Each path below is one point turned by a fixed rotation once a step. After each direction that follows a path, write how fast that rotation turns it, in degrees each step (0 if it stays still).
Each turn is a multiple of 5 degrees from 10 to 175, or 0.
Each row of a path follows its step; steps can be skipped.
Rotation 1:
step 3: [  5  -9   9   1 -21   9   5   7 -11  -9   5   5  12  -3  -3   3   1   3
  -7   0   7  -5  -9 -16   0  -4 -12  -9 -10  -2   3  -1  -8   5   1  -3
  -9  13   4   3   6   3  -4  -4  -3  -9 -17   2   1   4  14  -3   4]
step 13: [  7  -6 -13  -7  -3  14   7   5   1 -10   9   4   3   6  -5  -5  11   7
   1 -10  -4   6  -3   2  -6 -21  -2 -15   4 -13  -2   0   1   1   6   7
  14  -2  14  10   2   4  -2   6   5 -15  -6   0   5  -4  -4  -3  -5]
step 15: [  0  -2   6  -2  -8  11 -12  20  -7 -12  -8   1   3  -6  -1   7  -5  -4
  -2  -6   6   0  -7  -2   6   3  -1 -17  -7  -3  -6   4  -3  -7  18  -2
 -10   5   1   6  12   5   4  -5   6  -9  -7   1  -5  16   2  13   4]
step 20: [  4  -7  -2  -2  -4  -7   0   1 -12   5   7   0   1  13 -17  -1   8 -10
  -5   2   4 -12   1  -8   0  -7   3 -13  -5   3  -1   5   7   9 -13  -4
 -15   3   4   8   8  -1  11  -5  -2   0 -12   4 -18   2   8  12  -5]
step 21: [ -9  -8   3  10   3   4  -2   8  -9   3   8  10   5  20  -9   2   3  -1
   2 -19  -7  -3  -9   5  -5  -1  -5 -11  -6   8   8  10   4   6   8   1
   2  -7  16   4  13   2  -2  -9  -1  -9  -6   2   4   3   7   5  -9]
step 23: [ -1 -19   1  -5 -11   1  -9   4  -4  -9  11   5  -7   6 -13  -1   1  -2
   1  -1   8   9  10   1   2 -10  -1 -10  -1  -1   3  -2  -2   1  17 -10
 -11   4  -1   6  -1   1   3  10   5  -2   3  -5 -26  -1  -6   6  -2]
step 27: [  5  -5  -3  -6  11   9  -8  18  -1  -4  -1  -1   2   9 -11   1  -2  -2
   1 -10   7   4  -5   4  -3  10   9  -9   1  -6   9  -5  -7   4  20   7
   5   3   3   0   7  -5 -10  -2   7  -8   0   3 -19  12  -2  -4  13]
step 30: [  5  -1   0   2  -3   4   8  13  -2  -3  14   2  10  14   3   3   6  -5
   6  -7  -3 -10 -10  -6   6  -6  -1 -15  -6  -6   2  -5  -8  -8  -3   4
   1  10  21   1  -2 -10 -14 -11   6  -4   0  -3  -3  15   6  -3   2]
Speeds:
[-1  1 -1  0  0  0 -2  1  2  0 -1  1 -4 -2  1  3 -2  2  3  0 -2  0 -2 -4
  4  2  2  1  3  1  1  1  0  2  1  6  1 -4 -4  1 -3 -2  1 -1 -1  2 -4  3
 -3  2 -2  1  3] -> 40
[-1 -1 -2  1 -1  3  1 -1 -1 -1  1  2  3 -2 -5 -3 -1  1  1  3 -1  3  1 -1
  1 -3 -2  0 -2 -5 -6  0  2  0 -2 -1  1 -2 -5  1 -3  1 -1  1  0  0 -2  4
  1 -3  1 -2  0] -> 115
[-1 -3 -3  4 -1  0  4 -2  0 -1  1 -1 -4  1  1  1 -1  6  0  0  3 -1  2  0
  3  0 -5 -3  0  2  1  1 -3 -1  1 -1  0  1  0  1  1  0 -1  2 -4 -4  0  3
  0 -1 -2  2 -3] -> 35
[ 2 -1 -1 -3  3  1 -1  3  3  0 -3 -6  0 -1  4  1  1  2  0  3  1  3  1  1
  2 -1  1 -1  1 -3 -4  0  0  2  1  1  5  2  1  3  0  2 -3 -1  2 -3  2 -1
 -2  2  0 -2  0] -> 25
[-2  2  1 -3  1  2 -1  0 -2  4  1 -1  2  0 -3 -1  5  2 -1  0  1 -3 -2  0
  2  6  0  3  1 -1  1 -1 -3 -1 -1  0  1  0  0  1 -2  5  0  4 -2 -3 -4 -1
 -2 -2  0 -2  1] -> 45
[ 1  3 -1  0 -3 -1  0  3 -3 -5 -1  2  0  3  2  5  0  1  0  3 -3  2 -3  2
  2  1 -2  3 -3  1 -2  2 -4 -3 -1 -2 -1  1 -2 -2 -2  1 -3  0  0  2  1 -2
 -4  1  2  0  1] -> 95
Rotation 2:
step 1: [  2  -4   7 -15  -2   5  -5   9   6   8   5  -1  11  -6  -2 -15  -7  -7
  -3  12  -8  -1   6 -20   7  18   4   8   1  -3  12  -5   6  -1   4   0
  -2   3   0  -8  -2   1   3  -6   1  -8  -2  -3   4  10  -1   3  -6]
step 2: [ -8  -7 -14   1 -13   6  -2   5  -5   4  -9   9  -5   3   6  -9  -1  13
  -5 -11  -5   1 -12   5  -4   1   0  -4   3   8   1  -8   2  11  12   0
  -7  -3 -11   2  -9 -15   2  -5  -1   3   7  -2   6  10  -6  12   2]
step 5: [ -6  -2  -4  -2  -8  -8   1  -5   0   3   2  -4   0  11  10   8  19   7
   3  -2   7  -2   1  -4  -5  -2   4  -9   2  10   7  -4  12  14  -7   0
 -10  -2 -11   9  -2   1 -14   1  -8  -3   6   1 -12  -1   2  16  -2]
step 6: [ 10  -6  -4  -2  -5   1   7   9   0 -14   7  -3   3 -20  -2  -1   8 -10
  -2   9  -1   5   7 -13   0  10   0  -8  -5  -3  -3  -3  19  -7   2   7
   8  -8  -4   5   1   2   6  -4   3   2   3  -8 -12  -2  -3  -5  -4]
step 11: [ -4  -1   5  -3  -5 -10   8 -14  -4  -3  -6  -4  -2 -11   4   1   4   3
   3  -1  13  10  -5   0  -8   6  -4 -17  -4 -14   1  -6   8  -4   3  -4
   3   9 -11   6 -10  -1   7   5   9 -10   4  -4 -12  -4 -11  -3   2]
step 12: [  5  -7  -3  -7   1 -10  -3   4  11  -3  11   2   0  -3   2  -4  10 -13
   3  -3   2  -1  10  -7   5   1  -1   6 -10  -9  -7  -2  -4   0  10  -4
   6   9  -8  -2   2   7  -3  -4 -22  -1  -8   5   1  18 -11  -2   1]
step 14: [ -4   3  -1  -7 -14  -3   3 -12   0   4   7  -8   1  -6   1  -5  -2  -5
 -15  -1   7   2 -10   5   5  17  11  -2   0  -6   2   4   6 -13  21  -5
  -9   4  -1  -2   7  -1 -13   1  -2   0   4   2 -10  -3   2  -8  -2]
step 19: [ -2   0  -4  -7 -11   8   6   5   1  12   0  -5   3   1  -6  -2  -3   7
   0  -3   3  -2   8  -7  -4  13  -3 -10  11   6  18  -3  11  -7   6   3
  -7   4 -11 -14   9   0  -1   1  -8 -17   3  -9  -5   5  -1  -2   3]
Speeds:
[ 2 -1  0 -1 -1  2 -3  3  0  4  5 -1  2  0  0  1 -1 -2  2 -6 -2 -2 -3 -2
 -3 -1  1 -3 -2  2 -2  1  2  0  0  4 -3 -2  0 -3  1 -1  2 -1  2  1  2  0
 -2 -1  2  3 -2] -> 25
[-2 -1 -3  7  0  3  0  0  1  1  1  2 -2  1  1  0  0 -3 -2  2  0  0  1  1
 -3  4 -2 -4  2 -3 -2  0  1 -3 -1  2 -1 -1  0  1 -1 -1  2  2  2 -3  5  1
  2  5  1 -2 -1] -> 85
[ 0  2  3 -1  3  6 -3 -2 -4  2 -2 -1  1  2 -1  1 -1  3 -1  1  0 -2  1  1
  0  1 -3  1 -3 -1 -2  0  2  1  2 -2 -3  2  1  3 -5 -2 -1 -1  3  5  1  1
  2  2 -2  0  3] -> 55
